In the rows, 128 means zero.
Each path below is one point turned by a fixed rotation once a step. After each direction that follows a path, write how fast that rotation turns it, in degrees each step (0 if it stays still).
Each turn is a multiple of 5 degrees from 10 to 175, or 0.
Each row of a path follows its step; steps can be skipped.
path 1
step 0: [142 120 136 136 133 132 129 132 109 122 117 140 142 123 132 128 132 138
 129 133 127 120 116 116 114 112 126 129 129 136 133 134 134 121 139 129
 145 128]
step 1: [128 116 140 140 136 129 137 141 125 126 117 122 116 135 127 132 129 122
 136 137 135 119 136 147 136 123 132 139 113 115 117 140 117 128 138 125
 130 133]
step 2: [130 118 122 105 137 123 124 129 113 122 119 113 135 143 134 127 123 130
 139 121 119 131 125 125 137 130 132 131 125 134 127 128 145 121 133 116
 125 147]
step 3: [126 121 145 146 125 124 117 126 127 122 133 120 125 129 131 142 124 137
 131 128 132 122 127 132 110 119 109 133 130 131 134 121 125 123 120 110
 115 142]
step 4: [135 115 123 129 139 140 129 127 121 118 131 135 119 124 111 129 118 133
 129 144 115 134 134 129 137 104 128 136 131 146 121 128 128 117 126 129
 136 128]
step 8: [145 132 141 133 129 126 128 129 120 132 142 118 129 135 111 138 122 144
 135 140 115 135 140 140 128 120 125 128 128 125 142 140 130 129 134 136
 131 117]
step 10: [147 121 138 138 131 128 127 125 136 134 135 123 139 136 129 127 141 134
 136 120 135 124 117 129 117 132 139 136 108 148 130 134 130 135 129 126
 141 142]
step 12: [135 136 124 123 136 121 136 130 126 123 118 127 133 142 119 151 118 137
 121 128 122 135 122 140 114 117 124 122 120 122 123 141 146 122 133 123
 134 140]
step 14: [136 114 129 135 130 130 131 118 128 113 125 112 109 134 134 123 133 132
 123 130 124 130 127 141 136 125 138 128 121 137 110 133 119 123 123 120
 141 146]
step 15: [142 120 139 125 139 119 124 121 114 131 134 121 137 133 122 133 124 124
 141 136 141 130 123 121 139 121 131 122 140 126 130 126 140 122 124 129
 112 151]
step 19: [130 122 141 118 127 123 125 124 137 119 127 113 137 132 134 136 130 133
 137 130 125 120 127 130 140 123 131 138 127 128 131 116 150 100 134 130
 135 128]
Speeds:
[124 126 129 131 125 130 129 130 129 133 129 127 122 124 129 131 126 127
 124 125 132 124 128 130 126 128 130 123 125 124 128 130 127 127 127 124
 125 130]
170
[128 125 126 129 129 133 132 125 126 126 130 131 125 129 124 134 131 124
 128 129 124 126 125 128 124 126 126 128 131 124 132 128 130 127 130 132
 127 125]
90
[125 123 132 127 126 129 126 128 130 128 130 133 130 131 126 131 130 132
 127 124 132 126 125 124 128 128 123 128 128 129 124 126 129 128 128 125
 133 124]
110
[135 129 125 124 131 132 127 128 128 133 128 130 129 129 126 128 125 125
 130 126 131 129 126 127 124 133 129 128 131 131 127 133 128 125 129 125
 126 128]
140
[124 125 126 128 130 129 126 130 130 130 132 126 129 126 125 126 125 128
 128 127 126 126 132 130 127 128 129 135 131 130 131 122 128 124 133 124
 126 126]
25
[125 128 128 130 129 126 130 127 126 130 128 135 132 124 126 128 124 125
 124 130 131 128 125 127 127 128 130 133 124 131 126 128 128 131 130 134
 128 132]
65
[127 125 129 126 130 127 131 128 124 129 132 125 127 130 122 124 124 129
 129 127 126 126 126 131 133 131 126 123 129 127 124 130 123 130 130 131
 130 128]
110
path 2
step 1: [123 145 137 115 132 126 116 147 138 134 131 121 117 132 119 131 129 124
 126 128 124 125 134 143 130 119 134 131 127 119 130 137 136 132 129 120
 142 122]
step 2: [134 135 124 148 125 132 123 131 143 123 128 121 122 120 123 121 127 115
 124 139 131 137 128 129 110 134 127 133 113 128 117 124 120 126 129 130
 131 142]
step 3: [119 132 141 134 139 117 121 114 129 134 140 120 133 118 122 114 121 128
 134 125 129 121 127 131 144 139 119 129 136 131 117 131 129 123 135 139
 125 127]
step 5: [124 132 129 118 127 129 136 134 120 128 132 135 133 128 118 136 121 116
 140 123 133 127 133 122 130 138 133 116 124 104 131 129 112 123 141 114
 119 129]
step 6: [129 115 117 124 126 116 133 123 120 132 121 119 122 139 135 127 123 115
 136 131 130 114 125 147 115 132 137 130 133 133 128 136 118 133 124 127
 142 135]
step 7: [139 137 125 139 135 130 129 137 133 127 130 132 124 131 117 122 130 128
 125 120 122 114 135 135 136 125 127 140 122 110 132 138 139 146 136 136
 139 131]
step 12: [130 131 131 126 129 118 135 135 124 131 137 121 116 139 143 136 119 126
 137 143 125 115 134 138 121 135 131 137 121 130 123 137 143 118 118 123
 135 125]
step 13: [123 126 140 137 137 144 128 126 134 115 128 121 111 126 113 124 134 121
 124 121 117 124 136 130 113 127 118 135 120 123 132 130 132 134 140 121
 134 124]
step 14: [112 134 126 132 132 124 137 125 139 128 123 127 120 121 113 128 118 126
 130 137 118 144 117 125 135 138 126 127 136 132 113 135 126 128 118 133
 134 141]
step 17: [132 125 125 136 128 119 132 128 119 131 129 129 122 122 117 136 139 120
 131 139 125 112 129 135 121 141 135 128 123 120 134 110 106 121 128 136
 133 126]
step 18: [128 131 145 131 130 116 133 134 141 135 128 121 128 148 125 135 123 126
 135 130 133 121 138 143 128 125 130 130 139 120 117 140 132 132 131 136
 137 120]
Speeds:
[124 124 126 128 131 129 126 132 126 125 127 127 125 125 125 129 126 125
 125 124 125 124 128 129 133 125 130 132 127 133 131 127 129 130 129 131
 126 125]
115
[129 129 123 129 130 128 133 126 123 126 125 126 130 133 125 129 132 128
 128 125 124 128 124 126 129 132 131 126 129 130 127 130 130 129 134 126
 130 131]
40
[128 125 126 132 130 124 127 121 129 129 125 131 124 128 124 126 126 133
 126 125 125 127 128 130 127 128 125 131 132 126 126 125 123 130 128 130
 128 130]
100
[135 129 125 127 131 125 122 128 129 125 126 129 126 128 126 127 130 128
 130 127 130 125 127 129 124 128 133 129 126 127 130 131 129 121 127 130
 130 128]
70
[125 128 128 126 128 127 129 130 128 124 126 128 129 129 131 127 127 130
 126 137 129 126 123 129 125 127 133 134 132 131 125 128 127 128 128 126
 125 131]
170
[130 126 126 128 125 128 123 129 129 129 131 127 122 131 132 129 132 127
 130 130 129 132 128 132 134 133 130 133 128 126 130 125 128 130 133 126
 129 130]
70
path 3
step 0: [134 133 129 134 117 135 125 128 145 123 118 135 125 138 141 131 113 123
 126 131 127 129 118 113 131 128 115 118 137 130 128 127 126 112 130 128
 118 124]
step 1: [134 121 124 130 115 117 129 123 143 119 119 130 137 143 115 116 127 130
 127 125 123 136 121 138 121 126 134 127 129 116 128 135 130 118 127 129
 145 126]
step 2: [142 136 124 119 125 126 129 135 124 119 127 129 124 116 116 121 140 110
 117 132 126 130 119 121 142 115 137 127 123 123 123 135 122 129 127 128
 128 124]
step 3: [137 138 134 125 117 127 122 125 124 124 118 131 129 142 135 141 114 120
 132 130 135 138 129 113 140 134 123 122 128 129 122 141 135 124 127 123
 115 126]
step 5: [135 132 123 133 127 138 137 134 134 124 122 139 134 124 121 119 133 110
 122 136 124 122 118 122 134 118 138 121 132 126 119 122 109 116 128 129
 130 121]
step 8: [134 127 130 129 125 135 132 136 125 122 113 134 145 131 133 123 132 121
 119 133 125 123 120 120 139 121 127 105 136 136 117 136 116 129 126 127
 124 130]
step 9: [132 125 132 122 118 124 111 123 142 127 126 142 118 137 127 126 118 123
 139 133 128 132 122 133 129 125 138 111 132 126 131 133 130 110 122 126
 127 120]
step 10: [139 133 114 124 126 128 128 128 135 123 124 125 128 127 120 110 123 119
 121 130 125 147 120 121 130 133 122 139 129 110 134 125 125 120 135 129
 135 123]
step 14: [131 132 108 129 119 128 122 123 139 120 116 141 141 138 126 121 119 125
 120 134 122 115 129 131 128 115 136 130 131 130 127 130 125 122 131 120
 119 126]
step 17: [132 127 118 126 125 121 113 124 137 123 109 137 131 129 133 129 122 130
 123 129 120 125 118 127 141 123 127 124 145 142 132 140 123 122 129 118
 117 131]
step 18: [138 124 133 125 115 125 127 119 131 131 119 140 126 136 126 115 126 124
 120 131 131 141 117 126 116 135 140 117 135 123 123 120 120 126 129 127
 136 110]
Speeds:
[127 129 132 124 127 123 129 127 129 127 135 128 129 125 132 125 129 127
 133 133 128 132 131 124 129 126 128 130 128 129 125 127 127 123 126 128
 125 128]
110
[128 131 125 127 124 127 127 129 125 129 124 126 125 125 128 126 127 128
 128 134 128 125 132 127 124 126 130 132 126 122 126 130 130 130 129 125
 132 125]
85
[126 127 125 126 127 126 128 123 133 127 124 127 130 127 128 127 130 125
 130 130 125 125 128 128 127 135 122 131 130 130 127 129 131 128 133 131
 128 131]
110
[127 128 126 127 124 133 130 124 132 124 132 127 129 127 128 126 124 125
 126 125 129 127 128 133 126 125 128 130 123 128 131 125 126 124 130 131
 131 126]
80
[130 129 127 127 129 128 131 129 129 129 131 125 127 131 122 128 131 127
 125 129 131 129 124 127 123 128 129 130 124 129 128 130 131 125 128 124
 125 135]
80
path 4
step 0: [131 130 124 125 126 133 116 130 126 129 119 137 121 136 140 127 123 136
 126 126 143 132 138 131 115 131 138 121 137 145 123 140 122 126 131 131
 124 130]
step 2: [135 132 121 131 136 117 125 135 122 121 121 125 113 144 134 128 123 124
 125 133 119 121 135 122 142 125 125 135 140 124 134 125 135 139 128 122
 132 132]
step 3: [126 127 127 122 138 135 138 139 117 124 124 122 129 134 130 137 136 136
 129 119 136 136 136 121 117 134 117 125 132 134 133 127 141 126 138 138
 141 129]
step 9: [125 150 132 123 134 134 126 122 132 128 121 131 128 128 133 133 126 109
 126 124 138 128 134 132 122 131 135 120 120 137 130 140 124 141 132 127
 125 124]
step 11: [132 129 126 131 139 125 126 145 120 132 126 129 118 127 147 123 122 127
 128 127 132 121 122 129 123 116 128 137 140 133 137 122 126 122 135 124
 136 114]
step 12: [139 121 132 129 129 134 138 134 131 120 116 134 119 124 128 130 136 140
 127 131 146 130 129 132 119 134 127 137 122 145 123 135 128 139 134 136
 129 128]
step 15: [125 127 132 120 139 133 125 131 104 124 121 131 127 123 140 125 132 128
 131 131 132 139 127 126 117 125 130 143 138 129 132 137 142 123 123 130
 130 133]
step 16: [139 135 124 122 120 130 132 129 124 133 124 128 120 131 127 121 134 151
 113 132 142 129 139 131 131 120 129 138 135 122 126 125 125 137 137 127
 131 120]
step 17: [121 135 126 137 131 138 130 119 129 124 127 126 116 134 135 129 123 136
 131 126 135 111 139 124 130 131 125 120 134 145 121 119 140 135 126 125
 125 136]
step 18: [120 138 121 119 144 113 133 122 124 121 125 125 123 128 120 136 136 122
 126 123 134 125 132 117 124 125 128 124 132 126 134 143 126 135 133 123
 133 141]
step 19: [141 122 119 114 130 132 127 130 107 132 129 122 132 145 125 125 115 126
 131 122 134 135 134 128 134 122 124 135 134 129 137 130 133 125 130 127
 122 134]
Speeds:
[127 128 129 131 125 129 130 124 129 129 129 134 126 130 130 131 130 126
 124 125 126 124 129 128 125 127 127 125 127 125 126 128 128 135 127 128
 121 127]
90
[126 133 124 130 126 125 131 125 125 129 125 129 126 124 127 128 126 126
 131 131 128 127 131 126 131 133 129 126 128 130 131 130 123 124 127 131
 124 128]
85
[124 130 126 127 131 129 131 129 133 124 127 132 131 125 127 130 129 129
 126 128 130 131 125 128 127 129 133 128 130 130 130 133 135 128 128 131
 125 127]
125
[134 125 132 126 124 128 128 127 129 126 130 127 128 125 129 128 127 126
 125 127 129 131 130 124 128 129 124 127 128 135 128 124 131 126 128 132
 124 133]
155
[127 133 130 127 126 128 126 129 127 136 133 128 129 127 131 128 126 129
 125 126 126 132 131 132 125 128 131 132 127 127 128 130 128 126 124 131
 128 131]
70
[131 122 129 129 126 129 127 130 123 132 130 129 128 127 128 128 129 131
 129 129 130 128 127 129 126 127 124 128 131 128 129 135 129 125 133 133
 125 122]
90
[129 128 129 130 129 129 129 129 130 128 131 131 131 126 128 126 125 122
 128 125 128 127 124 132 128 126 126 130 120 132 133 129 124 128 130 128
 129 124]
25
path 5
step 0: [122 132 124 107 121 128 132 135 124 130 120 141 129 129 123 133 142 118
 125 130 140 125 115 137 127 126 132 133 133 124 143 136 131 126 123 122
 136 119]
step 1: [140 117 130 124 126 122 127 117 125 126 147 123 137 126 120 129 129 133
 126 138 136 122 124 132 134 140 129 133 133 139 129 126 128 118 140 135
 144 121]
step 5: [124 135 144 132 118 126 115 124 135 122 110 136 136 126 138 115 122 131
 132 126 121 126 118 118 129 129 132 116 125 130 120 127 126 132 135 120
 123 119]
step 6: [121 136 142 129 131 111 143 137 129 136 128 124 127 129 130 132 119 127
 128 131 118 132 123 138 129 132 130 138 133 128 123 144 123 129 122 136
 113 123]
step 7: [130 131 120 133 114 130 123 142 117 130 129 137 122 118 131 135 128 123
 135 138 145 137 134 119 133 136 131 135 141 127 129 129 138 128 121 132
 122 120]
step 8: [120 117 125 126 125 126 121 129 120 123 134 137 130 126 121 109 122 132
 116 126 131 129 123 139 127 130 120 126 138 149 137 135 140 126 127 129
 130 136]
step 9: [134 126 128 127 127 130 141 117 129 123 137 124 132 103 131 134 138 122
 119 120 127 146 133 135 122 125 133 123 127 133 126 128 122 132 126 131
 135 138]
step 11: [129 120 112 137 137 128 125 109 133 124 125 136 133 138 127 136 123 136
 113 127 127 123 124 127 135 133 134 129 119 128 131 128 115 116 132 136
 127 115]
step 14: [135 127 132 144 118 129 130 132 115 133 132 123 123 131 144 126 124 130
 121 147 124 118 135 136 127 127 129 133 119 127 124 122 143 126 121 138
 126 125]
step 16: [135 146 127 128 128 120 148 132 124 117 124 136 134 129 124 126 136 145
 128 118 120 133 132 133 127 125 122 134 136 140 128 128 126 132 119 130
 125 138]
step 19: [125 126 126 131 130 116 132 121 133 133 140 125 135 127 123 139 156 114
 131 128 129 131 119 133 130 135 130 131 130 134 125 130 133 122 138 132
 133 119]
Speeds:
[128 127 127 127 132 128 125 125 128 128 130 128 132 128 123 126 133 126
 125 126 132 126 130 128 125 130 131 128 126 121 131 128 126 125 131 132
 133 130]
40
[128 127 126 127 124 134 129 130 128 130 127 126 122 131 128 130 126 126
 124 129 130 126 130 127 126 126 128 131 126 124 130 132 128 127 124 133
 126 124]
100
[131 122 128 130 124 126 127 125 126 131 131 123 129 126 129 133 128 128
 131 129 129 132 131 127 129 127 134 131 128 124 126 126 129 129 128 126
 125 132]
140
[129 127 126 125 129 123 125 134 129 131 130 126 132 123 126 131 127 125
 127 132 128 124 125 126 131 129 128 129 127 130 129 130 133 130 130 132
 126 125]
60
[128 131 124 126 129 128 128 123 128 130 134 125 128 131 128 129 125 125
 124 128 126 126 123 123 125 127 127 128 126 127 125 124 128 128 129 122
 129 125]
40
[123 131 124 124 124 128 129 128 129 128 128 125 132 127 127 131 125 130
 129 125 133 132 128 132 127 127 128 126 128 130 125 129 132 122 127 129
 132 129]
40
